In the rows, 128 means zero.
Each path below is one point turned by a fixed rotation once a step. After each direction that follows a path, write how fast that rotation turns it, in degrees each step (0 if it stays still).
Each turn is a multiple of 5 degrees from 10 to 175, or 0.
path 1
[126 124 134 108 118 124 119 127 141 136 128 131 127 128 131 138 123 112
 141 149 127 135]
[129 137 133 124 110 138 128 130 127 128 111 121 131 148 122 130 119 128
 137 145 115 131]
[128 136 131 112 117 121 128 144 111 128 135 125 124 130 135 131 115 116
 137 145 124 120]
[139 124 128 113 118 123 129 126 131 145 126 117 131 147 128 114 112 119
 132 137 131 129]
[127 126 135 112 112 126 128 110 129 123 132 126 121 134 138 134 114 131
 144 141 119 122]
[125 126 134 108 114 132 145 140 130 130 121 120 124 130 125 122 118 128
 138 140 120 144]
[126 126 136 107 127 130 115 129 119 131 125 131 136 137 138 127 126 121
 141 153 130 134]
[139 126 136 124 110 132 127 136 137 135 124 118 133 141 127 144 109 123
 134 142 126 128]
[126 143 126 114 108 122 128 127 126 132 131 127 122 133 124 123 128 116
 141 148 117 120]
[131 121 127 114 121 128 135 134 115 132 118 118 128 147 138 119 108 123
 132 134 116 126]
[126 129 138 108 122 121 124 121 129 134 141 122 120 130 133 128 106 125
 138 144 136 132]
[139 125 133 111 106 132 139 124 135 128 118 127 131 142 129 125 126 132
 145 138 128 137]
[119 124 136 110 121 134 128 135 124 129 129 122 133 124 137 134 124 126
 139 155 112 125]
[124 131 129 125 130 125 122 124 125 125 134 133 126 123 131 130 131 126
 131 133 129 124]
175
[129 134 128 128 121 129 136 132 124 123 129 129 127 126 126 127 134 133
 131 128 126 127]
110
path 2
[131 137 139 130 131 129 104 109 122 116 113 123 119 140 124 124 132 138
 122 138 127 123]
[123 143 139 119 122 118 110 126 128 113 120 130 113 136 127 132 133 147
 118 136 120 126]
[127 142 140 128 135 127 113 120 136 120 125 110 115 134 129 136 137 144
 120 146 130 129]
[129 131 135 129 123 122 113 130 129 112 132 121 115 126 115 137 131 142
 112 149 127 117]
[132 141 136 130 135 131 128 123 135 120 120 121 125 121 112 136 136 150
 116 148 120 120]
[129 135 142 129 124 136 130 131 123 119 129 122 121 132 107 120 129 146
 111 149 130 125]
[120 147 144 130 130 129 141 134 132 128 123 123 113 125 117 126 130 140
 114 143 124 112]
[134 136 147 137 133 139 127 125 126 129 120 117 112 128 112 118 127 129
 115 139 135 112]
[134 138 147 128 122 129 127 133 128 131 113 136 107 121 113 123 128 137
 113 127 123 112]
[136 136 151 130 128 138 124 123 133 143 111 124 109 129 121 122 135 142
 118 131 133 128]
[127 124 146 128 112 126 119 132 130 141 122 131 103 128 125 127 133 139
 113 136 136 119]
[129 126 140 134 125 127 122 116 138 147 111 126 115 122 129 134 141 141
 120 141 131 113]
[131 116 137 131 113 129 115 116 123 136 115 134 123 132 119 123 136 143
 116 145 132 117]
[132 130 129 124 126 131 129 127 126 127 124 134 133 129 124 125 129 135
 128 125 124 136]
90
[130 121 132 130 122 129 131 128 132 131 123 132 130 133 132 128 134 125
 131 126 130 124]
20
path 3
[115 132 137 131 135 112 118 120 136 131 124 118 114 124 129 132 128 113
 132 128 131 152]
[121 123 140 125 137 101 129 128 125 134 126 132 111 135 128 128 134 107
 125 123 125 137]
[129 122 143 140 145 109 120 117 127 131 131 131 126 123 125 140 131 110
 131 117 127 138]
[127 127 140 133 141 107 120 115 128 129 134 121 106 131 125 136 122 118
 138 137 129 134]
[131 117 132 124 147 112 126 124 117 138 135 124 114 141 132 134 126 117
 131 121 122 146]
[119 126 127 129 152 118 116 121 133 130 130 121 120 122 135 137 130 109
 136 122 130 145]
[121 135 130 127 134 105 124 126 132 134 125 126 108 136 124 131 124 107
 131 127 137 144]
[122 121 146 132 135 108 126 122 125 136 126 127 121 129 128 131 134 112
 125 116 122 150]
[121 123 142 133 146 105 120 119 131 125 130 130 114 122 129 136 133 109
 133 129 127 126]
[138 126 137 135 141 107 124 119 121 136 135 129 114 138 121 140 119 115
 134 125 131 138]
[124 119 138 129 147 117 119 116 124 133 134 115 116 129 134 135 127 122
 136 127 121 150]
[121 126 122 120 150 110 122 128 129 131 129 126 109 134 134 132 128 106
 134 126 130 136]
[126 131 131 134 137 111 122 124 130 137 126 127 123 131 124 137 125 107
 129 115 135 154]
[121 129 131 129 130 130 124 124 133 123 128 123 127 120 131 128 130 130
 131 133 127 127]
140
[131 135 128 133 122 128 126 125 131 129 128 126 127 129 122 130 122 130
 130 131 134 132]
115
